Every row has a hidden score from 0 to 40. What is each row's score? 20 is about the middle. The score is a weighted sum of the row's numbers plus the product of two more (or one squared), each taken from its middle value.
[ 14   0 -19  11  51  35 -14 -50  22  -5  27 -34 -20   9  10 -11 -10  17] >> 22
[ 33 -10   0 -37 -25  -2  39  37 -34  -5 -43  38   1 -32  -4  53   0 -15] >> 21
[  1 -11 -29 -32  -5  21  47 -14 -19  46 -66  19   9  -3  29  21  36  17] >> 4
[ 38 -29 -25 -35 -23  14  61  17 -38  69 -67  73  20   4  41  32  51  14] >> 14
[  2 -14  17  -3 -68 -60  41  61 -41   5 -30  61  27 -16 -16  -5  27 -27] >> 17
[ 17 -18 -11 -17 -27  -8  32  23 -21  19 -29  19  13 -20 -15  19  12  -1] >> 17
[  1  10  10  11   7  -3 -44  25 -18 -25  17   4  -8 -19 -12   0 -22 -20] >> 19
[  8  -1 -11 -18  47  52 -13 -45  33 -25  34 -60 -22  -1   2  22 -20  17] >> 16
[ -8   9  17  -4 -31 -22  16  19  -4 -24  -4  -4  11 -29 -31  -2 -12 -12] >> 20
[ -9  16  15 -21 -27 -31  12  15  -4 -10 -21   6 -11 -14 -15  21  -9  -7] >> 29
[ 21  -9   8 -27 -10   9  35   4  -6  18 -20  10  16   0  19   9   8  15] >> 24
[  9 -19   5  10   7  -4 -18  -1  -1 -18  44  10 -13  28  16   0  -6 -16] >> 16
[ 56 -30  -3 -16   0  22  36  -5   4  31  -9  27   1   1  28   6  21  -1] >> 11
[ 15  -8 -14  -3   6  23   7 -21  -5  23  -8   7   7   4  24   6  11  16] >> 17
[  0 -15  -2  -9   0  20  25 -13 -13  56 -23  12  10  25  34   4  37  21] >> 18
[ 13 -15  27  -8  16  13 -18   2  20 -18  20 -29  -8   5   2  -2 -19   0] >> 25
[-15  13 -11  38  -5 -16 -35 -20  29   9  35  30 -28  57  42 -28   0 -23] >> 13
[ 20 -21  -8 -34 -17   5  39  -4 -13  33 -37  17   7  -1  25  12  30  21] >> 15
[ -4  -5 -21  23  -4   1   7 -13  14  31   2  33 -10  44  33 -12  26 -14] >> 12
[17 -8 16 -2  7  5 -1 13  4 -7 -8  2  6 -9 -3 12 -9 -5] >> 14
[ -3  11  -7 -30  11  15  19  -7  -1   4 -15 -18  -2 -10  -5  21  -5  13] >> 31
[ -5  17  -4   3 -43 -32  18  14  -7   2 -34  22   0 -14 -27   8  12 -12] >> 19
[-16   3 -16   4  51  27   7 -32  11  30   2 -22  11  26  31 -15   5  36] >> 28
[ 25   8  14 -23  -7  13 -15  29   4 -44 -10  -8 -22 -49 -26  29 -36 -12] >> 17
[ 25  -7 -14 -40   3  24  29  15 -33  12 -46  24   1 -26   3  35  -4  20] >> 33
[-12  21 -18   4  33  22  -8 -12  12   6  -4  -5   6   0   0 -12  -4   3] >> 24
[  3 -14  20  -4  -7 -11 -11   7  -6  -4   9   5  -9  -4  -1   1  -6   2] >> 21
[-16   1 -18  24  52  35 -18 -41  36  38  18  -6  -8  65  55 -17  18  15] >> 25
[-28  25 -26  31  23   5 -24 -20   7   8  12  -2  -4   8   6 -24   3   2] >> 21
[ -4   0 -18 -13  -5   7  22   2  -5   7 -17  15  16  -5   3   5  11  -2] >> 22
[ 28  -3   1 -12 -33 -15  22  29 -37   3 -45  50  -5 -17  -3  32   8 -14] >> 24
[ -6  12  25  25 -10 -31 -37  12  20 -59  58 -16 -22   4 -24 -28 -34 -32] >> 16
[  0  -7   7 -19   3   5  31  -1 -33  28 -32  -4  24 -33  -8   3   9  25] >> 25
[-46  26 -22  63  11 -11 -41 -11  31 -28  49  -5  -9  33 -20 -43  -5 -38] >> 9
[ -8  39 -10  11  11   1 -42 -14  21 -43  52  -9 -47   8 -16   5 -36 -33] >> 30
[ 22 -33  28 -15 -15  -6  23  21 -28  28 -27  15  16 -10   7  15  14  10] >> 19
[-23  19 -23  56  35   7 -24 -40  19   5  25   3 -13  42  15 -40   7   1] >> 16
[-12   7 -17 -24  25  38   1  -9   3   1 -28 -46  12 -19 -18  28 -17  29] >> 34
[-16   6  13  -7  -7 -35  15  22 -34   2 -14   3  21 -18 -13  -6 -10  10] >> 26
[ -3 -22  20   6  16  -3  21 -15  -3  33  14   0  24  43  34 -15  22  19] >> 16
[ -5  -8 -14  14   7   4 -11  -4 -15   4  17   7   5  28  17  -1   4  -2] >> 18
[ 18   0  12  -3   2  -6  -9  -9   6 -13  27  11 -28  11  20  -5  -9  -5] >> 24
[-18   2   8   9 -19 -17  -1  15   7 -15   1  -9  18  13  -9 -15  -3  -3] >> 20
[-21   4  12  -2  17  -9 -29   8   6 -13   8 -48  19 -18 -16  -8 -17  19] >> 27
[-14   4 -44  14  -3   5  27 -25   8  48 -25  30  11  32  38  -8  50   5] >> 8
[  1   5 -24 -15   7   8   9   2  -1  11 -18  13   3  -6   2  22   5  -4] >> 23
[-12  -8   5  40  13 -12 -24  -6  -3  15  23  13  -4  32  18 -34  -2  -3] >> 17
[  6  21 -32  31 -23  -3 -25 -22  21   3  28  28 -36  36  20  -4   9 -26] >> 15
[  5   7  -9 -38  27  37  15 -19  12  14 -17 -36  -3  -8  11  32   3  26] >> 24
[ 25 -21  -5  18 -31 -23  19  13 -20  24  -8  56   0  37  22  -4  34 -17] >> 9
[ -9   5   4  21   7 -10 -34  10   0 -11  12  -1   1 -10 -12 -19 -10 -13] >> 19
[ 43 -26  -6 -44  -1  35  57 -33  -4  58 -62  22   0  11  51  26  31  38] >> 15
[ 16 -20   1 -33 -21 -16  28  10 -25  22 -24  16  11 -17  18  24  17  11] >> 14
[-37  18 -40  51  20  15   2 -33  29  38   4  12  11  55  21 -42  41  -4] >> 10
[ 20 -17   0 -23   2  15   8  -8   4  18 -16   5  -5   4  16  11   5  11] >> 23
[ 16  -9   2 -17  19  31   7 -20  -5  10  -2 -18 -11  11  17  22   5  20] >> 27
[  4 -45  67  -7 -25 -30  33  35 -30  21 -11 -12  59 -20 -12 -33  11  26] >> 28
[ 67 -19   7 -66 -25  22  42  19 -21   1 -39  20 -17 -51   4  57  -8   0] >> 27
[  3  -8  29 -14 -44 -31  10  44 -24 -10 -22  25   7 -21  -9   0  -1  -7] >> 27
[ -4 -27 -12  10  39  36   4 -51  19  38   8 -26  15  28  36 -28  29  36] >> 12
[ 13 -22 -18  17 -18  -5  13   8 -15  19   0  41   2  42  29  -5  34 -15] >> 6
[  2   4 -49 -10  34  44   8 -57   8  47 -13   4 -11  21  46  11  30  29] >> 17
[  5  -6 -16 -16 -29 -11  45  -6 -39  56 -55  34  31 -12  20  -1  34  25] >> 5
[ 13 -19  -7 -11   7  28  20 -14   5  26 -19  -1   2   0  17   6  31  11] >> 15
[-14  29   1  21  44  20 -65 -14  30 -54  53 -46 -28   0 -14 -17 -60  -9] >> 32
[-28  -7  11  21   9 -13 -29  26   2  -8  27  -9  19   0 -20 -15   5  -8] >> 23
[ -4  14   8  -6  -1  21   0 -15  18  -5 -27 -29 -13 -23 -14  15 -15  11] >> 26
[  6  12  11   9  64  45 -45 -41  31 -25  41 -42 -32   7  12 -14 -44   7] >> 39
[-24   8 -21  21  26  -1 -12   0  -5   9   1  -6   9   3  -1  -5  17   7] >> 14
[ -3   6  -3 -17  -6   1  12  -7   4 -15   2 -18  -9  -3 -13  23  -8  -5] >> 24
[-37  37 -44  11  13   5   6 -25  12  -4  -1   3   1   2  -5 -16  -3  -7] >> 26
[-20   9   8  11 -47 -47  24  32  -7  -8 -10  26  29 -11 -34  -8   5 -27] >> 16
[-15   0 -10   7 -15   1  -6  -5  -2   5 -12  -3   1   0  -5  -5  13   5] >> 16
[  3   3 -42 -12  -3  11  25 -17  12  19 -11  29 -17  17  23  23  26 -15] >> 14
[-17  12  21  -8  -6 -18 -11  11  -8 -20  -7 -38   7 -39 -37   7 -18   8] >> 24
[ -2  16   7   8 -37 -22  -6  25  10 -33   6   4  -4 -17 -40  -6 -28 -29] >> 23
[-33  11 -23  30 -20 -28   9  15  -2   1   0   2  15   7 -29  -8  23 -22] >> 6
[ 26 -15 -14 -35   0  20  31   5  -5  -8 -11  -1   1 -28 -20  31  -5  -4] >> 21
[ 19 -16  -1  11  23  38 -31 -49  36  18  23 -23 -27  49  54 -13   8  18] >> 19
[ 14 -15  53  -7   0 -21 -44  32 -17 -32  29 -25  -9 -29 -24   2 -37  -4] >> 30
[ 12   4  -7 -34  -1   4  22   0 -21   1 -21  20  -2 -23  13  12 -12   7] >> 28
[ 55  -8   6 -49 -18  28   3  -9   8 -25 -14   0 -49 -14  21  51 -23   0] >> 35
[  6  -7  35 -18  -3  -7  10  22 -21 -11 -11 -30  24 -48 -47  -4 -26  16] >> 31
[ -9   1   8  18  -7 -12  -6   8   9 -20  15  -6   2   5 -11 -30  -1  -4] >> 25
[  6  -7  12   0 -10   6  -3  11   9  -7   0  -9   5   5  -6  -2  -3 -11] >> 19
[ 30 -12   2 -13  26  37   5 -31  21   0  15 -15 -20  17  35  -2  -4  15] >> 23
[-43  15 -40  44  14   6  -7 -25  13  25  15   6  12  28   5 -36  27   1] >> 21
[-18  16  -2  23  52  24 -41 -17  13  -9  37 -32   2   6 -11 -12 -20  -1] >> 12
[  1 -12  12 -20   2   1  20  15   4  -9  -4 -15  12 -14  -7  11  -2  -1] >> 16
[-33  29   8   3 -60 -64  13  64 -38 -19 -29  34  27 -37 -46   9  -5 -28] >> 24
[-44  37 -41  55  50  32 -60 -54  57   0  34 -29 -28  42  15 -35   3   4] >> 21
[ 15 -23   0 -39 -10  -8  28  18 -50  30 -48  12  17 -38  -6  34  16  23] >> 17
[ 18 -14   9   1   8  17  -5 -10  19 -12  28 -17  -8   1   1 -15 -12  -1] >> 20
[ 26 -15  27 -13   0   9  24  -1   2  -1 -10 -25  17 -34 -22  -2  -5  12] >> 10
[ 14  -7  -1   9  -4  -1 -22   3   4 -14  28  14 -20  10  17  -2  -6 -13] >> 17
[ 13  -3  16  13  20  22 -22 -17  14  -1   8  -7 -21  23  21   5  -7  13] >> 26
[-15  14 -13   0  -6  -7 -13  -7  -7   8  -2  -5 -10  19  20   7  -4  10] >> 23
[ 12  12  -7 -22  -1   0  35  27 -14   4 -27  27  22 -24 -14  12  -4 -12] >> 14
[-23  19   1  24 -17 -20 -16  19  22   4   1  21   7  27   8 -11   9 -16] >> 18
[  7 -13  19 -13 -44 -32  28  47 -34  -1 -35  23  19 -29 -24  14  16  -3] >> 22
[  2  -9   6  -6   5   7  11   8   2   5 -14  13  16  -2   6   1   0   5] >> 24
[ 19   5  17  -1  21  18 -28 -24  10 -15  24 -33 -18  -8  -5 -11 -21  11] >> 27
[ 52 -63  51 -46  -5   2  28  25 -29  25   1   0  18  -9  22  13  16  21] >> 21
[-12   7  -5  25  29   5 -23 -13  28  -6  24 -13 -11  30   8 -17   2  -9] >> 16
[-28   1  12  11 -14 -37  22   5  -8  34 -21  19  34  13   6 -16  29  13] >> 23
[ -8  -7   5  -5  26  16  18 -22  -3  39 -13 -16  33   7  18 -10  18  34] >> 23
[-45  39  -2   5   2 -28 -32   8  19 -51  29 -51   0 -43 -71  -4 -43 -19] >> 26
[  6  20 -32  -5  43  47 -18 -60  45   2  14 -21 -43  34  37  13   2   7] >> 28
[ 40   8 -29 -22  56  74 -13 -54  30 -21  28 -22 -46  -5  25  28 -20   8] >> 14
[ 19  15 -10 -19  14  20 -12 -29  29 -13   3  -5 -43  15  29  13 -14   6] >> 32
[ 19 -35  27 -21  -4   9   8   4  -8  19  -1 -17  19  -5  11  16   6  21] >> 18
[ 28  -1  14   6  -4   1  -8   5  -6 -22  27  19 -28   3  -5  -1 -22 -31] >> 37
[  6 -11  -9 -36  26  41  38 -27  -1  42 -42 -21  18 -20  10  25  12  42] >> 28
[-12   2  25  11 -23 -27 -26  23  12 -34  28 -14  -2  -8 -27 -10 -24 -21] >> 20
[-31 -11 -17  27  44  17  10 -28   5  38   6 -27  37  23   4 -24  27  21] >> 10
[ 34 -24  30 -30   8  15  24  15 -31  21 -22 -11  24 -20  11  30  10  21] >> 7
[  6   2  -7   9   5  -1 -28 -17  -4  17  14   2 -14  34  26   1  14   6] >> 24
[ 34 -40  36 -38 -60 -43  36  50 -49  -5 -16  19  14 -41 -17  34   7  -5] >> 12
[ 15 -10 -29 -13  44  53   0 -42   3  20   7 -16 -11 -10  21  16   0  30] >> 24
[  6 -11  13   7  -2   1  -4 -18 -12  15  13   2 -10  31  25  10  20  -3] >> 22
[ 31 -30  25 -29 -10   8  35  -9  -8  25 -31   5  -2  -7  25  16  13  19] >> 16
[-32   3  -9  37 -19 -39  -1  14 -14  15  18  25  17  31   0 -17  18 -21] >> 9
[ 22 -29   1  -1  12  15   2  -4   2  26   7  20  -1  24  37   0  13   8] >> 17
[  4  24 -18 -18 -51 -20  30  25 -11 -21 -25  21  -8 -36 -35  15  -1 -20] >> 29
[ -7  31 -17   5 -12 -12 -15 -20   1 -20  23   4 -24   8   0   4 -14 -11] >> 24
[ -2   0  27  10 -26 -27 -10  25   3 -28  11   3   4  -8 -20  -1 -14 -23] >> 12
[-32   7 -10  33  -5 -22  -4   4 -13  24  -3  28  13  41  29 -22  15   2] >> 11
[ -6  16 -11  10  14   3 -24  -9  21  -8  26 -10 -11   9   6 -10  -7  -7] >> 19
[  2  16   0   9  24  30  13 -22  18  11   3  -7  10   7   0 -20  -4  12] >> 15
[  4   3  27   1 -67 -36  12  38 -13 -12 -25  22   7 -13 -32  -8   4 -20] >> 21
[-32  27 -21  35  35  12 -44 -15  35 -21  38 -23 -26  26   2  -8  -5 -18] >> 7
[ -9  11  12  21   6 -21 -21  14  17 -36  43  -4  -5  14 -20 -10 -15 -27] >> 4
[-27  43 -27  -2 -12  -9   9  -4  12 -23 -20  -7 -15   3 -26  12 -10 -11] >> 30
[  2 -21   8   9  14  25  -3  -3  -1  17 -10  -2  14  17  24  -7   9  13] >> 17
[ 21 -10 -24   5  -1  11  21 -17   5  41 -13  57 -11  47  52  -1  36  -5] >> 13
[ -3 -21   3  13  -5  -3  14  16 -24  25 -11  25  22   2  -6 -18  18   5] >> 18
[ 12 -20  23  -3  22  26   0 -20  13  20   2 -28  17  14  19 -13   3  33] >> 23
[ -3 -48  36   3 -13 -16  19  25 -15  31 -15 -14  60 -10  -4 -12  31  27] >> 21
[-29  51 -38  10 -12   3 -20 -23  28 -42  -3 -16 -24 -14 -28   6 -16 -20] >> 21
[  6  -1 -25 -22  45  24  14 -24   4  23 -18 -13   1 -16  10   7  17  21] >> 25
[-44  32  20  41 -13 -62 -49  25 -14 -31  35  -2   5   3 -29 -39 -21 -13] >> 28
[-11   2  17  -2  -6  -4 -24  -8   3 -28  25 -42 -10  -6 -10   2  -7   5] >> 19
[-23  15 -11  12 -24 -43   5  21 -19   1  -4  30  11   6 -14 -19   1 -14] >> 19
[-15  -7   5  14 -13 -27   4  15  -6  17   0  16  25  22  -4  -1  13 -12] >> 17
[ 10   0  16 -29 -81 -56  50  64 -45 -12 -67  48  21 -64 -54  17   0 -18] >> 26
[ 12  -3  28  25  10   2 -27  -7  10 -30  28 -14  -4 -14 -18 -16 -32 -12] >> 15
[ 12 -16  21 -17   7   2  14  31 -16   6 -14  -3  32 -36 -16   2 -12   5] >> 19
[  8   3   6  -8  48  41 -44 -42  44 -31  47 -58 -35   5  22  -3 -38  15] >> 28
